Families of rows that turns and mirrors carry onto each other, the same ones carrying the whole set onto itself: the rest of each named row's family, in list order
4 families of 8 rows
Gegi: [-2,-11,-1,1,22,-6,25,-26,-5,4,0,-26,-15,-6,-6,9,3,-23,11,-3,-9]
Lezev: [-4,10,1,4,10,-3,1,26,1,-15,15,8,-13,-12,-40,3,-23,-8,-8,-1,-16]
lipes: [10,9,-27,-8,38,21,14,4,10,-5,-1,-5,-19,-8,-22,30,-14,-8,7,11,2]
roda: [-12,7,9,-6,6,-8,0,4,-13,-8,-8,0,3,0,-21,2,-19,-39,4,6,-6]
Dunu: [20,-1,-8,-2,14,12,4,18,-17,7,-1,22,-26,-9,-14,3,-8,9,10,6,-2]
lufa: [3,-10,24,-11,-4,2,-4,-10,-7,14,-16,1,-9,-8,-14,16,0,-14,-3,-13,-14]
Nufo: [12,3,-2,-7,1,8,1,13,-7,-5,6,18,-36,-10,-31,17,5,5,-2,9,-14]
gurez: [11,9,-16,0,41,23,17,-15,18,-1,-15,-8,-32,-2,-32,5,-5,-14,-3,1,3]
rez: [22,-2,15,8,-7,0,-9,8,11,5,-13,13,-20,1,-16,12,3,-15,-14,-11,-16]
vep: [5,7,2,10,-4,-19,-2,8,-4,1,-19,11,-12,4,-11,-1,-8,-27,-12,2,-7]
vame: [-4,5,-27,0,28,19,9,10,23,0,-2,-11,-23,-20,-37,4,-9,-4,5,5,1]
Dapa: [16,-17,11,-2,27,11,19,-17,11,8,6,-19,-34,-11,-28,24,4,1,4,-1,-2]
sasit: [19,-15,1,-3,15,16,6,-10,16,15,-5,-18,-25,-10,-32,26,6,2,1,7,10]
Depa: [24,13,-11,7,-3,12,-6,13,1,-2,-3,19,-24,1,-24,-4,-1,-3,-8,-4,-12]
kugik: [11,7,-1,6,24,1,22,-26,16,3,-8,-20,-24,9,-7,5,-13,-34,13,0,-4]
gemi: [-11,-3,1,7,38,0,19,-1,14,-14,12,-27,-10,-9,-28,2,-18,-30,8,-4,-9]
remub: [0,18,1,-3,11,11,-1,20,1,-8,12,8,-14,-7,-43,-6,-32,-9,7,3,-5]
lak: [-2,10,-3,9,39,6,16,-11,26,0,-7,-18,-26,-1,-22,-9,-28,-21,2,-10,-5]
mibev: [1,7,-21,0,33,13,28,0,13,-3,9,-9,-31,-20,-37,9,-7,-3,10,7,-3]
vate: [-9,-2,-8,2,46,7,4,3,12,-6,0,-23,-3,-7,-13,9,-33,-14,-2,-13,-8]
babur: [-10,2,2,0,2,-14,1,8,-16,-16,3,2,-5,0,-12,5,-5,-32,-1,2,-20]
rulek: [22,-20,23,3,13,11,-8,11,-7,5,-3,6,-9,-5,-5,14,-2,-9,3,-16,-15]
sepo: [0,1,-4,3,10,-8,9,17,-12,2,-12,12,5,-11,1,10,-10,-31,7,-3,-14]
Tipu: [13,4,4,-14,1,26,-3,5,0,6,-1,16,-35,-11,-29,11,0,6,8,0,-12]
vipe: [7,-13,1,2,6,-5,9,-23,0,12,-2,-31,-9,2,-3,9,-2,-21,15,3,2]
vara: [-2,-8,-6,-6,29,1,7,-15,-1,3,-6,-19,-22,7,14,16,-12,-19,16,3,-8]
doku: [9,-14,22,-1,-6,-9,-3,-3,-13,5,2,1,-15,-5,-16,17,2,-3,-10,-10,-19]
lamiv: [-14,-2,-6,8,25,2,3,4,19,-9,7,-30,-7,-4,-17,-9,-20,-31,14,-3,-7]
dab: [22,-8,6,-2,25,7,11,-11,14,17,5,-17,-23,-4,-12,34,-22,7,5,-2,1]
Zure: [12,9,4,14,9,-3,-11,20,0,-12,-1,10,-16,10,-31,-11,-20,-17,-12,3,-4]
novo: [6,-1,12,8,25,-1,0,36,3,-5,2,13,-10,-10,-28,8,-30,-16,2,6,0]
zeru: [27,2,4,4,26,12,21,-28,17,12,-9,-18,-19,2,-26,18,-8,-13,-3,-8,4]

Which other rows belong to the same family as zeru? gurez, rez, vep, Depa, kugik, lak, Zure
Which other rows belong to the same family as novo? lipes, Dunu, vate, rulek, sepo, vara, dab

Families of rows that turns and mirrors carry onto each other, the same ones carrying the whole set onto itself: the rest of each named row's family, in list order
5 families of 6 rows
Fona: [3,-2,1,-8,-19,12,3,11,28,5,4,-5,3,-6,12,-23,2,-6,8,-1]
Zev: [11,-10,10,-14,-13,3,11,7,28,2,0,-6,-4,-6,16,-24,9,-2,7,1]
Rirun: [-4,-12,2,4,-5,9,-6,5,19,-5,-7,-6,-2,-6,10,-20,-13,20,1,33]
Dupi: [-1,4,0,-7,-22,19,4,0,32,3,2,-4,2,-3,8,-18,11,0,-4,6]
sina: [5,11,12,-1,26,12,12,-15,-16,-15,-4,-9,-9,-4,-3,18,-11,7,15,-1]
ped: [-2,9,12,2,20,2,11,-13,-19,-18,-9,-5,-15,-8,-11,17,-4,16,11,6]
Viz: [21,1,-13,10,8,0,-7,6,-15,-29,-5,9,-14,4,-9,-1,-1,0,1,-7]
vule: [-7,-2,5,-2,-10,18,-2,-5,22,1,4,-3,12,-11,2,-7,-10,21,-11,27]
zekud: [14,14,-11,3,9,-17,14,-20,-12,-20,-9,4,-19,4,4,-2,4,-5,10,-13]
Gos: [0,24,-7,4,3,-12,13,-13,-1,-7,2,-5,-23,9,6,7,10,-6,17,-18]
Koz: [9,-7,5,-12,-17,10,3,-2,27,-1,1,0,8,0,17,-20,11,-11,-1,-2]
dur: [9,7,3,7,16,-7,8,-9,-26,-22,-10,8,-9,-7,-3,17,-7,9,12,7]
mapem: [21,-5,-13,9,7,10,-6,5,-5,-24,-5,2,-8,5,-16,2,-3,16,1,-17]
befu: [-14,11,4,-19,-8,7,17,-14,18,17,0,-4,2,-6,19,-5,5,14,-10,14]
nuz: [3,8,3,7,23,3,9,-7,-19,-13,-6,1,-7,-9,-7,18,-15,11,22,2]
vudal: [6,14,-8,12,0,-11,18,-22,-9,-14,-10,-7,-20,11,1,-8,11,3,6,-20]
kag: [1,16,-9,10,15,-13,15,-22,-11,-11,-1,-3,-21,7,1,-9,4,-8,12,-15]
ses: [21,0,-11,15,9,18,-5,3,-15,-16,-1,-1,-2,12,-6,4,-10,10,-2,-16]
pup: [-3,9,5,7,18,-7,4,-9,-17,-9,9,2,-5,-4,-5,27,-12,20,8,4]
sen: [11,3,-13,24,1,6,-14,5,2,-23,10,5,-9,11,-14,3,0,4,6,-8]
nikiz: [-17,11,8,-12,0,-9,27,-8,16,10,-5,7,8,-5,26,-1,-3,6,2,9]
verak: [6,18,-4,15,7,-1,11,-22,-11,-14,-3,-14,-21,14,4,-11,3,-8,4,-15]
gesu: [-14,-6,1,3,0,14,-5,-1,19,1,1,0,9,-9,6,-15,-18,18,2,32]
Menap: [17,-1,-14,17,5,5,-6,12,-16,-16,3,3,-9,6,-11,-4,-5,3,2,-18]
kef: [-2,3,-5,-4,-11,1,4,10,36,-8,2,5,-1,1,11,-25,1,-11,-4,-1]
Muve: [-13,-4,7,5,-2,7,-3,16,12,-6,0,9,12,-8,6,-5,-16,15,-11,28]
Tagoz: [-4,-8,5,-5,-7,12,-14,0,16,-8,-4,-7,7,-11,10,-10,-18,13,-7,30]
Feda: [-9,-7,6,-13,5,1,20,-8,8,17,-6,8,3,3,26,-10,8,21,-1,19]
ferol: [-17,3,5,-15,1,0,20,-9,9,22,5,3,5,-2,23,-12,4,10,-4,11]
tuz: [-17,4,5,-16,0,4,14,-16,6,14,-10,4,4,2,30,-5,5,10,-5,19]

Which other rows belong to the same family as sina? Zev, Rirun, ses, verak, Feda
Which other rows belong to the same family as ped? Koz, mapem, vudal, Tagoz, tuz
Which other rows belong to the same family as zekud? Dupi, Viz, vule, dur, befu
Which other rows belong to the same family as Fona? nuz, kag, gesu, Menap, ferol

